Each named turn below is shown by a few rows before and after it. Which turns, in which order, take the first row of each later pair to the second? The first pair is answered.
Gupi (before |-> after):
[ 13.9 -22.0 -22.0  -4.3   6.5  -7.7 -14.5  -3.0  22.3   8.4   4.6   3.4
  -4.9  13.5   7.8   8.1   3.6  -1.2  -3.5  -9.3  12.2   1.1  -3.0  -7.1
  -7.2   8.9   6.8  -4.0   3.2  11.3   6.7  28.3   2.0   3.6  -4.4] |-> [ 13.0 -10.4 -19.4  -6.4   5.4  -5.6 -12.9  -8.1  24.7   6.7   2.8  -6.7
  -3.7  13.7   6.9   6.0  10.9   0.0  -1.3  -7.8  15.5  -5.4  -5.8  -2.6
  -5.2   9.0   7.0  -1.7   1.6  14.1   6.0  30.5  -2.3   8.0  -6.4]
[ -2.8  24.8   9.0  -7.5 -11.9  23.0   6.4 -18.5  -8.7  21.6  -5.4 -11.1
  -1.4   4.9  10.4 -14.5   8.5   9.8  -7.0  10.3 -17.3 -25.3   4.9  11.4
  -3.1 -13.1  -3.0  -0.4   7.6  -3.7  -7.3 -19.0  -8.5  -8.0 -11.9] |-> [ -0.8   3.4   6.9   0.5  -6.1  20.6   7.4  -6.5 -13.9  29.8   2.4   7.3
  -4.0   7.2  13.6 -16.0  -3.6  12.6  -9.9  13.2 -25.9 -13.3  15.1  10.4
   0.0 -15.9 -13.6   0.8   4.5  -9.7 -13.7 -21.9   7.2 -10.8 -13.2]
[ 11.9   2.0   1.8  14.7  10.8  -1.1  -1.7  -7.1   5.6   3.1   3.6   1.3
 -12.8  -5.9  27.4  -3.5  -6.0   0.9 -11.0  -0.5 -14.4  13.8  11.3  -7.0
   2.1   1.4   0.8   5.1   8.4 -14.2   7.9   1.8  -6.4 -11.3  -1.7] |-> [ 12.2  -1.1   0.9  16.4   9.1  -6.0  -6.6  -4.8   5.7  -0.5   0.4  -2.5
 -14.9 -11.0  27.2   2.8  -5.6  -2.5  -8.3  -0.7 -12.6   9.1   7.2 -10.6
  -2.0   3.1   4.0   5.1   9.1 -10.5  12.7   5.4  -4.5 -11.5  -3.8]
Gute (before |-> after):
[ -1.1  -5.2   4.5  -6.3  -4.7  -5.4  -5.3  -8.9   3.2  11.8   3.9  -9.5
  16.4   0.5   9.1 -11.8  13.2  -5.0  11.2  -2.6 -13.7  -0.9  -5.5   2.3
  -4.9  -6.5   0.1  -8.6   1.5  12.4   5.7  -3.2  -5.8  13.8   3.3] |-> [  0.4 -14.6   4.1 -11.0  -2.4  -8.3   1.2  -7.6   0.5   9.2   6.7  -4.5
  27.6   5.6  -2.8 -11.9   7.1  -3.8   6.1  -5.8  -5.7   0.9  -4.7   5.8
   1.5  -2.8  -4.3 -12.1  -2.1  11.7  -1.6  -0.7  -1.4  16.0   6.0]
[ 12.1  16.4  -1.9  -1.0 -27.0 -14.8   5.0  10.4   6.6   7.5  -8.7 -11.2
 -14.4  -7.4  -7.0   0.9  -1.9  -8.5   4.3  16.8  -8.0 -24.4   4.9   3.2
  -7.0 -13.4  -5.4 -18.2  -2.0   7.2  13.1  -8.3   7.8 -15.6  -5.0] |-> [  2.0  32.2   9.2  -8.1  11.8  15.7  -9.8 -18.3  -4.9  10.6   0.6 -22.6
  -5.5   1.3   5.8 -13.9  17.6   3.3   0.0   1.3  -2.1  -3.4  -6.8   8.4
   8.4   2.2   6.2  -4.6   6.3   9.8   5.8  -3.0 -21.5  10.5  -1.7]
[ 12.2 -21.5 -10.1  -9.7 -14.2  13.1  17.4 -10.2  -3.4  14.4  14.8  15.9
  16.8   0.0 -20.5  -8.3 -15.8  -3.9   3.4  13.8   9.8 -19.5 -13.7   0.0
  -5.6  -6.5  19.1  -3.7 -10.7  16.0  16.3  -4.1  28.3   6.0  -9.1] |-> [  9.1  -7.4  -3.9   0.8 -11.5  22.7   1.3 -15.2  -0.4  20.3  11.9   3.1
  -0.4 -11.5  -0.5  -9.7   0.6  -6.5  12.9  18.9  -2.2 -23.5 -16.1  -6.5
 -11.9  -9.5  26.6   2.3  -3.0  22.0  31.2 -11.0  12.1   3.8  -9.3]
[ 15.5 -21.6 -10.7  -2.5   6.9  10.2   1.6  12.2  -3.3  -4.4   0.1   9.9
  10.7   0.5   7.4   0.0 -14.2   5.1   5.1  -2.1   8.9   3.3   5.4   1.6
  -9.7   2.6  -1.9 -15.6  -7.5 -15.3  -9.8 -17.9  35.8 -11.1 -18.1] |-> [ 12.1  -6.1  -5.9   8.7   4.5  17.6 -13.2   6.0  -1.9   3.0  -1.9  -5.2
  -7.3 -11.7  30.3   0.7   2.1   4.1  16.1   5.3  -6.6  -1.0   1.9  -6.2
 -17.3  -1.0   7.4  -9.9   0.5 -11.1   7.6 -25.5  19.2 -12.8 -18.8]
zaduz (before |-> after):
[ -6.1  24.8   6.3   5.7   6.3  -1.3   2.1 -14.5   9.2   1.7   9.2  10.5
   1.5   0.0  13.0  -5.9   3.1  15.9  14.1   3.4 -15.1   5.3  12.5   1.1
  21.2  25.5  19.5  -1.6   9.9 -14.8   2.1  -9.9 -19.6   8.5  14.5] |-> [ -6.3  11.7   1.7   1.1   1.0 -17.7   4.0 -11.5  15.6 -16.1  -2.3  12.2
   7.4  -0.7  -1.1   8.1  -6.0  11.8  15.8  -4.4   4.2   8.4   1.9  -0.1
  20.5  34.1  21.5  -3.3   4.3 -10.4  -0.1   4.2  -6.3  13.9  14.7]
[ -1.5   8.8  11.6  23.9 -15.2  26.0  -4.6 -22.8  15.6  16.5   4.4  -9.0
  -4.6   7.7  -6.0  -7.1  17.5  16.7 -27.1  13.3 -23.4 -26.7  -0.1 -16.0
  -8.2  -9.5   7.3   6.9  20.8   0.9  18.8  -2.0  21.3 -23.0  23.1] |-> [ -1.0 -11.2   2.8  15.4 -20.2  -0.4  -2.7 -11.9  24.1 -10.3 -11.2  -3.3
  10.6   7.4 -31.5  11.5   1.3  11.9 -23.7   1.2   2.8 -21.7  -9.4 -19.0
  -8.2   8.7   7.2   3.5  11.2   4.4  15.0  19.7  43.6 -14.4  25.8]
[ -2.5 -30.8   7.1  11.3 -10.3  11.7   0.7   9.9 -15.7   2.1 -13.2   3.9
   9.9  -5.5   0.2   0.3  -3.1  -7.3  10.4   4.0 -10.0 -28.3  33.3  28.1
  26.0  -5.6 -12.0   4.7 -14.4  19.5  -3.9 -10.4  12.9  -2.5  -6.6] |-> [ -6.4 -12.3   9.7  14.2 -14.5  12.9 -10.5   3.8  -9.6   0.1 -25.5 -16.6
   2.7 -18.3   8.6   6.0  10.2 -13.8  22.6   5.8 -13.5 -35.5  23.8  19.8
  17.5  -5.8  -1.7   8.4  -9.9  27.1   7.4  -6.2  -0.2  -0.5  -7.2]
Then:
Between the rows of a pair lie 2 to 3 turns.
[  1.0 -21.6 -10.4  -0.5  22.6 -22.5  -3.6   9.6  10.3 -10.3  -7.6  -0.4
   6.7  23.4  -5.5 -10.0 -19.1  -5.1  -4.5  -4.0  10.0  26.1   5.3  -3.1
   8.8  18.2  10.9   2.6  -7.9  12.2 -14.4  10.5   0.4  20.1  26.5] |-> [  4.5  -4.5  -9.7  15.8  -7.5 -29.6 -11.4  19.2  21.2   1.6 -10.9 -12.7
 -21.8   0.3  16.5   1.8  -9.1 -16.6  12.9  17.7 -18.5   4.9  10.3 -16.3
 -10.7   2.4  14.4   1.6   0.6  16.7   7.8  -3.0  -2.8  -0.4  20.7] -> Gute then zaduz then zaduz
[ -7.9 -27.9  -3.3   5.3  14.2  -1.7   4.1  11.6  11.7 -13.5   4.8  11.2
   6.9 -11.9  11.9   5.6 -14.3   3.3   6.6 -20.6  19.6  20.1  -2.5   3.7
  -1.4  17.4  -1.4   7.7  -5.4  -5.4  -4.8   9.1   5.5  21.7  -4.9] |-> [ -6.4 -17.4  -3.9   8.7  -5.9 -13.8   4.6  19.4  19.0 -19.0  -7.5   1.2
  -2.2 -20.1   7.2  16.5  -9.9  -7.4  14.7 -13.0  18.0   4.2  -5.3   0.9
 -10.7  13.4   0.7   2.1  -2.7   4.9   7.3   8.8   8.2   9.9  -6.6] -> Gupi then Gute
[ -3.4 -13.0  15.8 -19.1  11.6   8.4   2.1  -2.6  -7.5  -9.6   6.4   0.0
  33.0   9.5  -7.9 -25.7   3.8  -6.5 -15.2 -13.1  20.3   6.4  -0.2  15.0
  14.9  10.0   1.9   6.2   9.1  -2.3 -14.2   9.6  -1.1   3.2  -0.6] |-> [ -3.3  -8.6  20.0  -8.8  14.0  26.4  -2.7  -3.6  -9.7   6.5  15.8  -1.0
  19.4   6.8  11.8 -37.1  12.1  -5.4 -14.0  -4.9  -0.3   7.1   9.4  13.2
  12.8   0.5   2.6   8.2  15.4  -5.0  -8.7  -4.7 -11.3  -2.8  -2.9] -> zaduz then Gupi
[ 13.5  16.5  -4.8  23.0  -5.6  12.6  32.0  -0.1  14.7  37.9   1.6 -19.1
 -22.8 -18.8   8.3 -18.2  14.9  16.4   2.7   0.9 -31.8 -22.1   0.1 -12.1
  -4.4  -3.0  -6.2  -2.1   4.2  -5.7  16.5 -16.5 -16.4  -7.2   2.5] |-> [ 15.9  25.7  -6.6  14.6 -23.2  -1.1  40.2  -1.7  21.7  25.1  -5.6 -26.2
 -19.0 -18.0  -6.0  -7.7  12.3  12.4   6.1  -5.2 -18.0 -33.3  -5.0  -8.1
  -9.8  -0.9  -3.7  -9.0   1.0  -2.7  17.7  -9.1 -12.8 -10.9   1.5] -> Gute then Gute then zaduz
[  0.0  16.5  -2.6  37.4  -0.2  -5.9 -43.9  -7.3 -17.6   3.6   1.4   2.5
  -7.6   0.8  36.8 -22.5  15.0  -3.4  21.2 -12.0  -7.5  -6.9  19.4   7.6
 -15.0 -14.3  10.2  12.7  -9.3 -13.5  -0.9 -22.8  -4.6  -8.3 -21.1] |-> [ -5.9  -3.2  -6.4  28.8   9.5 -24.2 -47.8 -10.0 -13.6 -23.3 -11.8   3.8
  11.6   8.0  11.6  -8.0   3.2  -2.9  17.1 -32.2  31.1   7.8   0.6   5.9
  -8.6   9.8  18.8  14.2 -17.7  -7.8 -12.1   6.0   6.7  12.8 -13.4] -> zaduz then Gute then Gute
[ -4.5 -16.0   5.5  12.7  19.0  10.1 -16.6  14.1  -1.9  14.4   3.1  19.0
 -22.5 -14.3  34.0  -5.6   4.4   6.0   2.4   8.0 -20.5  15.1  -3.5 -12.8
  -3.0  -3.1   2.0   6.6   8.7  -5.5  10.1 -10.8 -15.0   2.7  -0.6] |-> [ -3.9 -26.6   1.6  -5.9  33.6   3.3  -9.6   7.7  -4.0  -3.4   2.0  27.1
   3.7   4.3   4.2  -5.5  -8.4  13.7 -11.2 -14.9  11.8  25.2  -9.6  -0.6
  12.5  14.5   2.2   3.0  -1.5  -5.4 -10.1   5.0  -5.9  17.6   4.2] -> Gupi then Gute
[  0.2  10.3  10.7  -3.3  -8.7   8.8   8.6   5.1  -2.6  18.4  14.4   1.6
 -10.5   0.4   7.6 -23.8   3.4   3.8 -11.9  18.5 -17.4 -16.0  25.4   0.4
  -2.6 -19.5  -7.0  -3.5   9.6 -13.7  -2.6 -19.3  -5.6 -30.3  -3.2] |-> [-10.6  24.6  10.7  -8.7   3.4  -2.6 -14.4 -17.7   8.9 -18.6 -11.4 -26.7
  -3.0  -9.5  -0.2  -1.9  19.7  -1.0   2.6  -5.4  17.2  -7.1 -12.0  -5.1
  -4.9  12.7  19.8   8.5  12.8   5.2   2.6  14.3 -23.8  -1.1   2.1] -> zaduz then Gute
[ -8.6 -26.9 -11.4 -23.2   9.5  -1.8  14.6  -4.5   5.9   5.3   1.5  39.4
  13.5  33.2  -9.1   5.5 -14.1 -16.7 -35.2 -23.5  24.1  18.9  -5.3  18.0
  25.2   6.7 -22.7 -15.5 -10.6 -13.6 -14.7 -10.7  22.9   3.8   6.2] |-> [-10.1 -15.7  -6.1  16.9 -19.0 -14.5 -20.4  12.8  23.6  11.1 -18.7  12.9
 -38.2 -13.9  35.5  28.2   5.1 -38.0   4.2   6.5 -15.4   6.0 -11.6 -13.5
 -12.1  -6.0  -5.3  -3.6   6.3   0.2  29.2 -15.3  11.3 -15.1   2.4] -> Gupi then Gute
[ -4.1 -30.2   0.5  14.2 -11.0  -1.0  -1.9  16.3   4.6  -4.8   7.9  11.6
   2.7  -8.7   0.0  14.0 -20.3  -3.1  -4.2   8.8 -15.3  -1.7   1.7  -7.8
  -3.9 -13.3  -3.2  -3.4   3.5  -2.6  -7.6 -10.0  26.5   1.7   2.6] |-> [ -9.5 -22.6   2.4  -1.2  17.0  15.4  -5.1  -3.4  -4.0 -10.5  11.3   7.5
  20.1   2.7  -2.8   5.7 -11.3   5.5  -9.3  -9.3   3.4  13.5  -8.5  -2.7
  10.4   0.2   5.1   1.0   4.4  -0.2 -17.9   2.5   8.7  23.7   4.8] -> Gute then Gupi then Gute
[  2.8  37.6 -17.3   3.6  -4.4 -16.5 -26.0  14.3  16.1  12.8   7.7  -3.6
 -20.2 -26.8  30.9  21.4   6.3 -15.5  11.2  20.1 -35.2 -13.4 -20.9  -5.2
   4.3  -6.8  12.8  26.3  18.2  -5.1  34.7  -5.1 -21.7 -10.2  -4.8] |-> [  7.2  20.5 -15.5   4.3   5.8  -2.6 -12.2  16.9   1.5  35.7  30.2  19.1
 -13.0  -9.6  34.9   0.9  -7.0  -6.1  -4.4  24.7 -48.3  -5.4  -1.9   3.4
  15.3 -18.7  -2.5  24.7  14.2 -21.1  19.3 -22.2 -14.8 -17.3  -7.0] -> zaduz then zaduz
